In the data rows, the value 128 means zero.
Some points, one per row:
[111 127 133  93 119 141  97 103 142 141 118 144 132 108 114 124 111 162 131 119 113 106 138 108 155 159 163 126 144 131 125 105 133 131 146 133 133 129 125 132 109 136 129 156 124 130 124  85 147 133 127]
[119 137  61 170 148 164 126 198  81  52  96 108 216 101 105 155  90  93  54  93 118 183 119 151  68  42  93 203 150 128 151 185 156 199 129 133  98 162  39 190 174  97  88  71 201 160 164 138 162 168 111]
[125 141  34 179 148 139 142 183  49  76  77  94 203 141  75 184  70 110  55 140  96 186 116 146 102  54  89 168 136 127 149 182 191 213 106 144 108 188  56 210 141 145  38 108 219 108 192 112 146 145 129]
[130 132 128 121  99 110 129 121 147 155 137 147 102 153 158 129 130 132 131 141 149 117 101 125 124 160 135 127 109 148 127 100 102 121 128 141 135 111 133 103 137 108 146 122  86 134 120 139 131 114 122]
[133 124 146 112  94 119 142 106 154 160 138 154  99 146 173 137 146 132 138 133 143 118  93 120 119 177 158 112 122 139 119  84 107  94 118 113 129 102 141  97 140 120 153 138  75 134  97 147 131 119 116]
[ 92 149 110 124 109 158  97 156 103  90  89 116 190  95 105 127  79 125 104 130 139 115 129 121 108  98 114 164 129 126 158 114 110 163 133 150  87 130  71 155 151 103 113 137 183 147 146 115 146 165  98]
[128 127 166 103 129 104 116  91 168 158 149 152  89 138 124 136 143 152 190 144 130 114 139 111 168 181 163  88 125 110 120 103 118  81 131 134 145 119 177  88  97 150 145 157  74 109 105 119 101 119 154]
[151 140  85 145 161 137 159 150  84 112  97 102 164 133  88 156  93 121  99 116 113 145 112 151 120 118 108 157 146 149 124 150 169 150 144 118 110 163  90 187 135 129  81  97 156 140 136 125 153 113 140]
[124 124 191 131 115 110 120  94 160 168 154 151  98 144 171 107 163 115 174 138 147 123 118 119 116 130 116  94 128 103 136 117 123 106 106 148 138 100 175  87 131 152 171 115  99 134 131 137  88 139 118]
[166  98 132 103 129 105 132 111 141 138 140 103 104 130 147 120 153 128 146 115 167 128 110 122 132 157 132 128 122 139 115 147 100 114 151 121 169 100 165 105 126 122 141 118  93 133 115 127 124 102 168]
[116 151  93 145 109 139 151 153 110 120 115 148 160 141 127 169 101 117  94 130 127 130  95 142 108 124 136 155 119 145 138 143 128 156 123 133 110 136  88 153 160 108 113 111 144 153 121 138 137 128 109]
[138  96 220  83 113 109 117  54 248 181 175 144  27 126 225  78 209 159 206 119 160  88 136 113 132 217 170  53  98  95 125  53  77  18 122 105 169  59 234  30 112 135 217 162   0 131  86 152 116 111 155]
[150 115  77 162 120 146 145 171  87  77 105 110 153 132 124 160 114  97  74 111 113 160 107 138  95  79 103 170 140 144 155 153 161 177 118 138 122 170  80 193 158 107  83 103 163 135 141 147 136 153 149]
[144  87 220  88 104  50  93  18 206 216 201 128   9 137 189 106 221 188 236 163 165  65 148  99 182 197 174  43  96 114 105  43  63  27 134 106 174  78 247  44  79 154 186 182  29  83  96 132  60 108 144]
[134 115 115 137 144 102 144 117 111 125 124 107 113 138 134 142 123 129 116 136 127 163 121 124 122 124 125 118 122 125 127 123 156 130 112 128 141 141 132 130 126 140 103 128 142 113 173 131 126 126 140]
[144 129 105 138 139 128 149 142  85 153 134 130 133 153 112 106 112 125 124 157 106 131 117 148 134 118 117 130 117 152  88 155 157 150 144 124 134 124 119 146 130 146 129 104 147 127 130 119 117  95 120]
[125 136 180 114  97 145 134 108 184 154 167 174 104 144 169 119 144 138 146 139 143  96 135 105 142 152 149 100  97 136 118 108 113 126 106 122 120 101 172  77 144 130 159 144  85 149 109 145  99 124 121]
[102 114 124 112 139 135 145 144 160 127 127 114 131 119 141 109 164 151 158 103 142 133 135 132 119 122 120 128 119 134 118 147 114  70 132 153 137 112 128  86 152 126 164 116 116 145 127 161 132 129 130]
[150 112 124 118 150 114 150 106 127 147 144 109  95 140 151 110 148 129 143 111 136 157 108 132 126 140 142 133 129 136 111 126 129 113 131 112 165 126 141 117 113 135 145 103 109 117 133 135 138 110 159]
[143 119 218  77 133 100 128  79 198 192 172 155  52 133 171  50 186 139 183 114 142  80 125 132 156 197 164  81 117 131  96  87  95  36 147  96 145  58 217  52  93 128 210 145  52 106  99 136 136  73 140]
[ 85 140 108 108 126 134 108 127 112 105 102 121 180 111 112 134 104 116 100 120 125 132 127 110 138 103 136 134 144 117 130 134 117 145 141 149 102 147  87 146 126 129 114 152 178 134 151 108 124 165  91]
[ 94 134  92 148 123 131 115 149 108  98  94 108 168 115 117 160 102 119 121 147 135 173 138 140  91  93 121 155 133 109 152 137 138 134 117 140 129 150  90 141 153 120  99 115 147 119 152 114 156 123 125]
[138 130 151 142 134 122 134 130  95 160 135 128  92 144 127 106 122 123 159 148 120 127 143 130 139 142 132 105 116 124  97 113 142 121 106 107 101 126 165 123  88 159 128 116 136 105 151 129 101 115 129]
[114 144  55 157 139 159 126 195  72  64  82 109 199 120  81 184  78 110  55 106 109 158 123 142  84  73  99 194 154 133 146 176 143 208 136 146 108 165  27 189 170  94  65 103 197 151 134 114 164 166 113]
[159 112 189 119 121 139 133 107 164 158 174 153  56 142 164 113 169 130 166 119 143 104 138 130 146 162 149 105 127 128 115 109 106  92 122 117 123  97 185  93 109 114 167 124  80 132  95 157 106 117 154]
[118 135 141 158 117 129 134 140 106 130 114 128 159 145 132 129 128 107 109 138 125 147 119 128  98  78  96 135 135 108 154 149 144 161 106 154 116 147 106 142 158 145 122 102 163 142 154 129  97 152  96]
[141 141 130 161 136 130 138 150  75 133 128 132 119 152 100 112 104 102 144 148 121 145 129 148 135 100 116 121 132 120 112 121 155 147 100 117  87 135 153 141 101 165 111 116 165 110 158 127  88 126 122]
[130 147  34 147 147 157 133 182  51  91  89  92 206 118  68 182  77 117  28 108 108 165 133 174  91  61  82 194 161 125 169 197 173 231 119 131 119 182  24 214 157 107  66  94 221 154 164  97 156 161 108]
[ 62 151  68 156 119 152 132 187 101  70  86 117 225 123  89 172  94 128 101 150 109 170 144 139  98  61 102 164 134 112 165 165 153 154 107 164 103 164  68 152 160 111  78 117 189 121 151 112 158 129 114]
[139 145  85 139 136 154 135 157  86  98  89 130 179 122 105 137  92 102  69 105 112 147 107 150  96  97 115 168 139 140 152 160 164 183 126 109 107 143  83 176 137 111  95 110 176 145 145 111 174 126 118]
[151 102 188  88 144  90 126  66 178 196 178 130  40 133 171  66 185 147 176 112 153 106 143 133 172 179 162  77 120 117 112  99  95  57 140 102 165  91 198  69  97 134 200 140  59 123  93 133 108 122 139]
[ 75 140  98 110 133 128  96 137 112 108 102 120 185 126  95 133 109 128 105 128 136 126 148 125 143 115 124 152 137 126 130 128  97 132 138 153  98 151  77 139 129 133 118 139 179 129 143 109 131 162  85]
[126 117 120  77 124 128 120 109 156 137 129 135 127 118 109 132 120 161 121 124 104  99 134 109 159 171 172 130 116 136 114  99 113 105 143 138 145 148 132 130 104 131 124 151 115 120 111 109 148 118 152]
[144  98 193 103 141  72 127  44 179 174 170 129  41 150 178  84 183 157 185 137 133 106 122 113 173 196 164  64 106 111 100  83 113  45 133 106 169  76 222  75  79 135 183 154  55  77 118 138 116  81 166]
[140 149  45 146 139 166 135 183  53  79  85 100 184 119  78 175  88 106  64 115 106 160 118 149  84  93  97 183 143 126 150 166 152 197 132 126 122 173  37 199 149 109  54  93 167 152 133 120 179 159 147]
[115 127 104 152 116 160 144 176 140  81 103 128 180 126 124 155 118 113 108 120 113 150 135 138  86  95 100 143 137 110 164 138 158 143  94 137 104 140  97 151 158 109 107 130 154 136 144 147 155 155 127]
[121 140  93 138 108 136 148 154 117 125 120 139 145 140 137 159 113 130 105 128 128 126  98 129 106 121 119 163 117 156 140 135 124 142 128 138 135 125  90 142 155 117 115 107 134 151 119 143 148 119 117]
[145 114 167 136 132 105 136  88 170 143 145 132  64 144 176 105 177 117 167 127 172 137 121 123 145 135 131  92 139 118 149 103 109  90 100 105 137 105 178  96 128 131 160 130  85  97 124 163  98 130 145]
[148  88 233  74 104  66 101  17 208 223 188 129   9 136 182  90 221 183 235 160 167  55 148 109 192 217 183  51  99 117  94  45  59   9 138 109 176  71 248  40  75 163 201 188  23  82  94 146  69  99 139]
[155 119 116 126 118  85 113  99 137 118 121 139 116 144 151 163 142 120 132 129 159 132 105 104 140 133 124 129 134 128 162 125 122 144 115 113 135 121 147 138 126 131 117 135 143  93 137 136  82 156 134]
[157 127 180 119 124 140 129 129 146 158 171 141  53 134 158 109 168 128 158 123 136 103 137 128 138 160 140 109 126 122 111 113  98 100 129 111 122  91 177  97 109 123 166 122  77 133  89 144 117 115 168]
[148 126 116 129 107 142 118 124 121 139 134 149 128 116 126 107 119 135  99 148 120 100 129 130 137 143 122 138  94 148 117 125 105 150 137 150 132 148 130 137 134 131 143 115 106 143 108 131 160 107 125]
[143 123  88 128 107 149 116 139 113 116 106 155 166 117 125 145  82 122  63 128 114 129 118 111 116 137 125 154 115 156 129 134 132 175 135 148 127 157 103 166 150 127  94 123 136 145 121 114 162 132 124]
[114 127 111 132 135 147 144 150 139 113 122 100 137 123 140 143 136 119 120 118 132 160 132 122 104 114 122 132 117 129 129 148 134 113 134 152 149 136 110 109 152 121 127 112 109 147 139 157 144 135 130]
[ 92 135 141 131 135 142 123 135 142 133 140 118 135 128 128 120 141 141 155 148 120 134 150 144 115 125 135 126 108 111 132 125 117  98 118 145 129 118 140  92 116 123 160 123 111 127 125 120 139  88 128]
[ 81 126  99 147 132 132 122 149 118  94 102 110 185 130 110 168 102 116 114 134 116 159 137 132 107 103 119 150 137 107 160 151 141 134 120 149 129 148  90 134 144 112 103 108 154 120 153 123 143 129 119]
[112 126 161 117 127 118 129 112 154 140 153 146 119 139 130 118 125 147 169 139 112 119 150 122 155 151 152 101 134 119 106 104 135  94 112 120 122 129 147 116  95 134 134 158 115 102 132 127 110 119 116]
[130 128 102 131 140 137 131 140 110 117 123 112 151 112 115 133 124 126  84 102 123 136 132 137 117 107 114 152 141 128 141 154 139 149 124 127 139 143  92 144 142 113 113 117 143 153 129 119 132 151 126]
[129 107 149  85 125 119 106  83 141 173 140 138  81 107 124  98 150 159 153 137 111  94 129 122 170 189 169  87 107 144  90  94 100  95 176 105 164 102 157 103  84 160 156 159  78 112 119  89 145  96 145]
[ 97 152  59 155 139 148 122 168  83 111  98 102 193 125  78 178  70 119  80 138 118 151 131 147 113  67  85 173 153 119 164 171 140 208 125 149 112 156  76 181 147 134  88  94 200 140 156  84 137 154 107]
[119 115 113  93 139 113  95  91 131 155 131 134 102 104 106 115 138 156 134 132 103 101 135 130 170 177 162 108 102 140 102 107 104 110 166 107 161 120 133 128  99 152 134 155 105 108 132  88 155 102 140]
[154 140  86 136 164 129 160 144  93 132 111 111 141 143  91 146  96 129 114 129 121 141 117 159 130 120 115 146 143 139 114 138 157 148 147 117 127 161 106 169 120 128  90 101 142 139 122 113 147 104 143]
[106 144 101 117 131 139 124 167  92  86 114 113 153 128  94 132 100 109 103 110  93 133 120 135 120 103 126 147 151 119 128 167 145 167 134 129 111 132  89 170 130 109 100 127 182 132 150  94 147 128 140]
[111 132 120 116 132 129 122 137 114 120 128 124 134 138 110 126 113 107 136 113  91 139 127 140 121 135 137 129 145 124 118 140 144 133 130 128 123 115 107 143 111 117 117 131 153 119 129 108 162 121 138]
[142 115 193  99 119 126 120  89 188 162 150 136  64 122 158  97 172 119 165 108 142 108 135 120 155 177 173  97 122 121 108  92  92  78 153 121 156  77 184  63 112 128 167 149  52 127 102 145 119 119 145]
[164 133 143 116 165 120 160 106 141 159 147 115  87 138 134 114 146 127 164 132 131 119 114 144 170 157 150 109 109 142 101 133 135 111 157 123 136 121 167 112 103 133 128 114  86 129 120 137 123  71 175]
[151 110 149  96 108 128 120  86 157 164 142 162  96 122 163 106 152 148 136 133 132 105 113 105 151 204 160 101  91 153 112 105  93 104 134 127 160 118 152  99 128 138 161 135  66 128  84 137 149 111 131]
[114 122 134 123 133 128 136 129 154 131 130 105 110 121 152 121 155 129 151 113 131 147 136 127 115 137 125 119 114 116 128 131 107  84 127 138 145 127 138  88 134 133 153 118  99 137 129 147 140 123 127]
24 more points follow, each with its number after it:
[155 121 133 100 136 132 124 100 145 151 136 122 102 113 136  97 163 139 147 133 128 117 138 143 147 165 144 113 104 129 102 112 108 101 150 125 163 115 131 100 108 139 141 123  76 121 102 133 145  97 156] 0
[158 127 170 111 138 126 112 102 162 137 163 141  97 129 140 110 170 167 172 122 162 102 150 133 154 164 141  97 115 117 124 113  92  83 135 102 144 126 184  89 130 142 164 136  57 127  93 143 134 112 145] 1
[ 91 109 215  64 118  92 105  48 204 175 163 160  75 130 179  76 173 140 206 124 149  90 147  83 190 202 190  71 120 107  99  71  65  31 144 124 132  90 187  39  83 153 205 184  64 112 109 133  85 127 102] 2
[149 120 111 118 112  91 105  91 129 158 126 136 119 148 110 173 124 167 105 167 128  90 126 101 153 175 147 124  87 177 122 103 140 118 136 141 175 150 139 131 111 135 106 139  99 125 105 116  99  88 119] 3
[ 92 139 118 106 121 140 126 142 128 125 130 139 150 119 109 125 115 146 139 148 109 124 128 129 128 146 143 131 106 136 127 136 121 108 124 143 140 126 111 112 121 143 130 130 132 116 125 122 156 118 126] 4
[135 121 148 122 131 125 128 128 152 126 141 118 106 111 136 110 153 123 144 105 135 112 136 136 141 133 135 119 127 126 116 120  93 116 155 126 130 112 155 107 126 125 143 128 107 130 115 133 137 128 138] 5
[150 107 178 107 116 112 154  83 143 204 167 152  54 159 170  84 155 143 195 171 127 110 117 126 144 188 152  74  90 155  69 104 118  90 140 123 155  80 195  73  96 172 184 130  70 118 112 133  98  82 131] 6
[122 124  99 136 119 149 138 155 142 105 107 118 161 120 126 146 128 131 108 120 123 140 131 153  82 101 109 148 113 110 171 144 137 136 113 137 112 140 113 139 170 120 114 126 142 152 141 142 163 148 122] 7
[147 109 164 130 139 103 124  81 148 147 154 123  65 120 173  84 176 117 165 109 156 133 129 132 140 140 138 104 134 121 124 106 107  96 148 100 145  91 181  95 118 129 182 129  77 108 111 144 115 112 149] 8
[101 130 174 104 102 118  96 110 169 133 136 120 114  97 149  73 135 144 162 137 150  89 144 110 139 146 143 117 123 131 130  86  80  90 148 137 105  93 154  96 120 113 176 147 121 121 125 136 129 136 111] 9
[117 122  95 143 126 106 113 130 104 105 106 118 161 126  94 191 111 151 113 135 130 126 134 111 111 100 120 146 145 124 149 133 145 153 112 140 128 160  92 172 145 130  77 144 176 113 148 110  96 166  99] 10
[ 97 149  96 124 119 145 127 156 111 118 119 122 159 114 101 133 100 128 123 136 101 131 136 131 129 123 129 136 126 132 133 142 126 143 138 143 120 146  89 140 129 114 117 125 158 132 121 103 153 110 114] 11
[107 156  37 158 126 170 126 210  29  52  79 100 228 138  50 187  60  98  45 119  82 145 106 160  76  52  83 186 161 126 152 194 172 222 125 139  82 166  13 230 147 102  47 114 245 138 156 100 175 153 112] 12
[144 110 211 117 135  89 148  85 178 172 171 148  20 134 189  70 199 126 226 121 156 133 138 115 155 169 163  52 135 105  94  97 114  50 114 104 151  80 225  46  90 157 195 142  57  93 113 157  95 102 152] 13
[148 129 122 159 142 118 141 126 117 102 121 119 118 140 141 140 131  94 112 126 155 169 115 135 114  83 103 128 145 113 162 127 137 163 104 112 114 131 126 153 135 126 122 112 134 115 149 150 114 145 141] 14
[172  94 255  83 113 106 133  64 208 214 219 161   0 149 214  65 222 145 227 119 158  64 144 115 174 215 187  45  95 129  85  64  66  10 129  97 131  52 255  24  82 134 237 165   0 120  74 167  91  88 169] 15
[140 138 126 122 149 142 134 145 124 139 116 126 138 126 109 101 122 122 116 119 108 131 129 163 116 123 115 139 138 130 128 140 137 118 134 108  99 116 114 138 112 126 139 118 150 118 132 113 159  90 125] 16
[137 136  73 124 135 150 125 142  88 112  98  95 158  99 105 144 119 143  92 124 112 131 136 156 103 121 106 165 136 126 123 156 129 151 137 118 138 147  56 159 132 113 103 105 135 138 120 120 170 126 133] 17
[101 114 146 116 125 106 128  98 159 170 142 132 107 147 149 122 131 145 158 136 136 125 132 114 160 149 124 106 139 111 118 114 117  93 118 134 151 104 162  93 110 136 160 131 111 113 131 110 112 120 122] 18
[123 144  34 182 123 166 112 203  54  59  92 107 212 110  62 195  78 108  49 118 111 150 131 148  70  42  82 207 147 148 151 180 141 228 135 152 111 173  48 210 175 105  49 107 198 162 145 107 158 158 114] 19
[ 94 108 206  78 116  85 108  62 192 159 166 153  88 112 170  75 165 132 185 130 148  86 140  73 195 181 181  76 114 121  98  79  79  57 145 149 124 103 194  55 111 142 193 178  85 107 117 126  79 140 118] 20
[151 146 106 157 127 148 138 178  88 100 124 125 140 143 105 151 114 106  96 119 112 138 133 144 117  87 112 160 147 127 140 159 149 178 116 126  91 152  95 175 145  99  89 109 176 145 131 144 136 145 134] 21
[133 139 164 122 144 111 139 115 149 133 137 138 125 140 128 104 138 138 137 132 122  99 127 115 155 152 119  97 107 120 120 119 130  94 123 142 142 135 164 114 117 148 145 138 129 120 125 134 102 126 110] 22
[ 89 155  41 165 137 145 139 189  62  87  84 115 218 129  71 190  49 121  63 130 107 173 128 130 102  51  76 182 164 121 160 182 175 212 109 155 107 170  40 193 149 113  61 104 224 144 163  91 139 160  99] 23
Which two of these numbered points are nearest to each point below, ignoring the direction in which the first points spread most? Their numbers follow each, nearest first.
[120 133 102 151 118 155 138 163 152  89 113 121 175 124 145 146 122 124 101 124 128 136 139 140  93  96 113 146 129 108 161 128 152 140 108 132 112 133 116 148 154  99 103 131 145 157 144 141 154 136 118] > 7 5
[144 130 122 158 118 144 131 176  86 104 129 139 133 134 110 154 100 106 105 118 131 141 138 128 105  96 117 150 150 128 141 137 144 169 115 119  96 147 102 168 129 111  96 125 151 135 117 146 128 151 120] > 21 15
[ 98 144  89 116 123 147 133 151 119 102 118 132 161 122 122 152  88 119 106 121 101 133 117 131 123 133 145 141 128 133 128 146 133 155 129 137 127 138  86 143 146 106 111 122 148 146 119 110 161 116 115] > 11 4
[114 141  42 177 120 169 116 190  65  66  98 116 206 112  71 187  89 122  60 114  94 148 134 146  93  52 101 183 163 143 151 184 139 215 133 145 112 171  43 192 161  99  53 109 190 151 131 107 157 150 107] > 19 5
[137 113 164 119 114  94 106  74 153 155 161 115  82 130 144 136 171 151 167 157 145  99 136 114 159 140 150  97 121 116 132  91 111  96 119 130 141 123 181 114 114 142 144 157 101  98 132 130  77 143 137] > 10 23
[118 129  77 144 114 154 129 169 119  82  93 110 183 116 115 161 113 121  81 123 119 136 126 151  83  89  88 160 119 118 169 152 131 168  98 137 114 150  96 161 171 109  96 116 170 150 142 124 155 153 125] > 7 5
[105 119 181  92 123 106 134  85 180 189 148 145  84 127 164  89 140 142 169 136 143 118 127 105 152 170 150  82 122 120 117 100 108  78 119 128 155  95 182  60 106 146 183 139  82 135 121 116 110 121 116] > 18 23
[147 131 172 144 140 129 139 125 114 149 138 142  98 151 134  97 134 116 174 139 120 141 129 124 149 141 130 104 132 127  94 115 146 115 101 103 104 116 159 106  93 156 128 126 137  98 143 136  99 126 125] > 13 21
[150 127  49 147 135 145 123 160  60  87  92 100 179 112 101 172  92 116  67 122 119 156 121 153  80 104 105 173 134 126 137 157 167 184 141 128 129 158  51 201 155 115  63 100 163 153 137 120 177 153 130] > 17 0
[149 115 200 111 119 122 131  95 167 156 152 143  72 132 173  79 175 110 162 115 154  98 128 116 147 169 146  98 130 130 103 103  93  75 123  91 107  85 183  87 121 134 183 160  82 120 111 166 122 119 120] > 15 5
[160 104 191 113 131 108 127  78 171 154 168 122  31 120 184  74 191 121 178 116 159 123 123 126 163 155 145  69 127 113 119  95 101  69 141 104 145  88 207  71 108 139 183 140  57 115 112 146 112 122 159] > 8 14
[102 143 145 110 111 146 103 129 146 119 125 118 149 102 131 103 121 140 143 129 141  94 130 125 134 127 133 134 118 133 136 112  89 119 138 140 102 103 114 116 141 108 148 138 143 129 133 128 125 141 107] > 9 11
[114 140 104 168 130 135 121 158  92 109 100 129 187 143 105 141 111 106 109 146 125 161 123 142  82  68  70 161 142 113 157 162 154 183 104 163 114 157  93 162 164 148  96  91 199 123 167 119  94 154  97] > 18 23
Now 24 new points, numbered from 0 again:
[170 128 103 128 150 123 151 128  93 148 109 109 128 147 113 149 113 133 122 122 130 129 107 148 138 141 126 135 124 141 121 129 154 145 146 111 126 140 113 158 117 128 102 107 122 146 120 110 148 101 150] 0
[ 91 122 178  86 127 104 107  83 179 142 152 148 114 124 157  89 157 139 172 119 143  98 137  86 177 164 178  96 116 120 111  97  84  76 141 150 121 107 169  68 117 135 178 163 113 126 123 119  91 148 111] 1
[121 105 204 114 118 122 147  84 176 191 186 130  59 124 186  65 192 136 199 125 157 102 149 126 157 149 152  81 113 117 116  85  99  58 118 110 133  83 200  75  83 136 208 140  80 114 124 149  92 101 133] 2
[127 156  54 170 146 135 126 175  64  68 100 113 186 127  69 178  67 123  66 141 101 146 137 131 117  70 101 171 133 143 136 147 163 214 127 148 118 177  59 198 140 124  51 115 191 125 159 123 137 147 127] 3
[162 115 210 110 105 124 131  96 164 176 190 160  39 141 171  95 185 140 181 141 139  86 139 124 163 173 160  86 111 128 105  95  81  70 128 110 119  84 206  64  96 135 185 138  65 117  82 156  97 110 157] 4
[ 98 156  60 149 112 166 131 189  73  78  98 108 202 119  82 167  56 119  82 137  96 148 122 145 100  81 101 176 128 137 158 168 149 202 139 143  97 176  45 185 152 120  79 116 190 146 137 103 159 142 113] 5
[142 122 219  93  99 126 135  83 215 195 181 179  50 136 199  78 172 146 183 120 158  85 145 115 147 191 171  81  84 137 103  80  85  84 124 109 134  83 216  42 122 126 199 155  39 150  84 152 113  94 122] 6
[137 134  44 148 114 125 116 145  69 112  68 136 195 138  70 222  59 150  45 166 112 140 114 120 115 120 114 173 129 172 147 141 183 188 119 138 144 198  54 208 151 131  39 126 157 129 127 103 132 125  97] 7
[ 89 129 146 114 130 111 143 111 162 150 135 154 109 126 142 123 128 148 166 135 136 140 123 106 142 137 138 110 141 114 130 120 140  96 115 137 147 104 155  94 113 132 154 135 115 129 121 111 114 136 128] 8
[148 124  96 126 133 124 135 161 104 113 125 114 158 137 120 139 115 121 114 118 137 143 113 135 123 111 106 162 132 141 130 174 126 149 142 132 141 131 122 147 143 107 100 117 156 135 134 126 128 119 160] 9
[146 107 151 141 146 120 135  95 142 132 155 121  87 117 150  93 171 117 147 113 148 130 122 130 158 125 135 105 137 124 126 135 121 100 148 107 151 109 153 102 115 140 162 116  96 112 112 144 114 116 144] 10
[151 114 170  99 153 113 142  98 165 151 159 141  64 118 158  87 158 138 154 104 135 130 130 123 151 163 145  89 131 108 125 125 133  97 136 117 152 112 166  92 114 129 164 133  71 132 105 131 122 124 147] 11
[121 164  46 208 135 167 132 221   3  72  68 105 217 141  46 177  43  82  43 142  84 188 127 153  92  30  68 189 161 131 141 174 205 230  85 130  68 191  37 237 134 137  22  90 255 115 194 111 126 166  97] 12
[108 125 166  97 131 118 122 115 144 130 138 136 102 132 144 106 136 124 164 109 112 108 119 122 129 152 159 104 146 104 101 112 120  91 141 114 141  90 147 109 110 124 145 153 108 117 125 123 132 128 143] 13
[121 136  85 159 123 163 131 178 116  79  98 108 185 121 111 151 105 116  86 132 119 143 131 152  76  72  81 172 122 116 182 150 144 169 105 145 114 154  88 156 177 118  92 110 170 166 154 137 165 155 116] 14
[174 116 191  89 161  97 154  65 175 192 171 130  38 137 168  84 176 151 204 118 140 100 120 131 167 209 167  73 110 134  76  84 116  46 155  96 159  93 208  70  79 151 181 134  28 122  92 137 124  60 175] 15
[133 125 123 154 143 127 135 123 111 106 115 122 135 114 123 118 132 102 112 115 147 159 117 120 128  95 111 128 147 133 150 147 142 139 131 126 119 132 119 143 132 130 128 116 143 114 133 144 127 144 142] 16
[115 115 178  95 111 125 130 113 157 148 170 130  81 139 154  94 148 128 177 109 115 101 124 125 141 170 169  91 126 113  96 118 117  89 131 114 127  90 168  95  95 127 173 151 101 119 120 126 140 101 152] 17
[140 126 127 124 125 143 123 113 141 147 129 157 123 113 143  94 127 137 115 146 117 110 137 121 138 156 135 136 108 156 109 122 111 135 134 143 141 141 136 120 117 139 147 113  99 135 107 119 157 100 123] 18
[115 137 105 169 141 146 138 158  96 110 123 107 156 111 120 124 112 118 114 121 130 156 146 140 100  65  89 150 135 126 134 158 143 177 120 135  93 149  97 165 137 117 124  95 184 137 160 124 119 146 117] 19
[114 112 181 108 108 127 128  90 165 165 164 150  74 121 163 102 155 155 172 139 139  99 131 106 150 173 165  97 103 131 108  75 103  71 129 133 136 108 178  72 102 140 172 156  60 129 103 140 125 121 125] 20
[152 119 149 141 124 120 145  96 130 170 146 147  87 154 152 118 128 114 152 157 111 119 117 129 148 152 145 106 108 150  86 117 134 125 159 122 166  99 166 113 106 148 143 117  84 130 109 132  92  86 133] 21
[107 161  15 165 155 151 109 210  35  54  69 108 233 135  17 206  51 130  59 147  90 156 136 150 109  55  62 192 166 115 171 184 166 222 121 159 105 208  21 226 153 124  23  97 228 132 152  90 153 164 135] 22
[123 113 126 116 128 124 120 120 146 116 129 134 132 113 138 135 142 126 123 126 142 118 131 125 128 132 123 132 124 117 156 128 103 112 127 134 132 119 129 109 147 115 147 128 111 139 113 142 132 152 120] 23
Which two of these numbered points are nearest to each point below, ignoring the direction in which the first points spread most? Their numbers follow each, nearest first.
[114 150  97 129 136 131 118 150  97 106 106 137 169 142  63 172  99 143 109 143  96 124 134 123 163 113 116 138 152 121 146 139 154 159 121 131 127 171  95 175 110 152  81 133 168 106 132 104 121 136 141] > 22 3
[151 139 123 158 132 162 128 177  81 104 130 121 130 133 109 141 117 122 107 129 122 123 148 154 106  99 107 158 139 130 139 159 131 160 124 118  95 137 118 166 128 118 102 113 153 145 112 148 125 138 141] > 4 19
[103 124 139 115 120 113 126 104 150 151 128 140 128 126 125 131 115 135 147 140 139 132 134 110 151 132 135 118 148 118 126 114 128 120 114 135 148 117 144 113 113 138 133 133 135 112 147  97 109 138 103] > 8 20
[129  98 238 101 124 107 136  46 218 207 195 133  18 116 222  51 218 145 222 123 171  93 145 117 172 182 167  55 106 113  93  77  88  29 126 115 146  54 238  28  85 150 236 144  48 112 110 143  77 101 142] > 2 19
[128 127 121 130 135 135 121 140 128  98 119 119 131 117 121 148 131 131 102 104 120 124 119 131 122 127 136 135 139 127 127 147 116 138 142 124 132 119 105 134 148 102 123 133 130 153 121 118 129 141 119] > 23 13
[159 114 202  69 138  97 122  48 190 192 172 152  27 129 187  68 190 145 184 107 155 111 131 112 166 203 168  78 126 111 102  86 102  54 133  95 180  79 200  50  91 135 199 155  37 128  99 131 120 122 154] > 11 13
[134 160  37 192 132 184 126 238  26  48  75 108 212 128  67 204  45  85  21 108  98 182 122 158  57  30  76 211 168 128 168 187 173 254 110 130  71 192  15 241 169  86  33  96 225 166 148 125 169 173 118] > 4 20
[101 139 135 100 119 129 136 135 160 131 143 137 119 124 137 108 125 144 162 142 113 114 138 131 136 157 149 114 118 129 118 119 116 100 141 144 142 116 143 101 109 123 151 133 112 129 109 122 143 104 131] > 5 20
[ 86 145  86 144 128 152 137 163  96 116 113 131 184 131  96 164  85 131  99 148 109 154 134 126 121  79  99 163 149 123 143 167 153 174 107 151 112 146  83 157 140 130 103 105 181 132 154  91 122 144 113] > 8 5
[ 83 128 165  91 128 104 107  90 170 140 145 138 126 115 141 100 144 123 162 120 137 100 150  90 175 162 175 107 129 124 113 102  87  88 144 145 112 123 156  90 108 140 166 168 125 125 128 116  91 151 103] > 1 20
[131 131 149 131 114 147 121 130 137 123 142 122 105 115 150 113 135 120 142 112 142 110 148 133 110 128 133 121 145 129 112 120 122 125 142 113 117 103 137 114 139 114 153 140 114 141 123 129 146 133 119] > 17 20
[175  80 220  89 118  95 134  44 193 203 203 143   0 137 222  59 235 152 217 130 154 113 130 114 155 210 184  61  88 127  92  66  83  30 123  96 177  72 236  41  97 153 214 151   1 101  98 162 116  87 185] > 10 11
[ 90 145 122 132 106 147 118 158 133  83 107 136 193 100 116 136  80 120 120 116 119 100 133 110 121 111 139 148 139 135 156 123 139 149 132 152  90 131  87 148 140 101 113 139 185 133 136 127 117 155  87] > 1 20
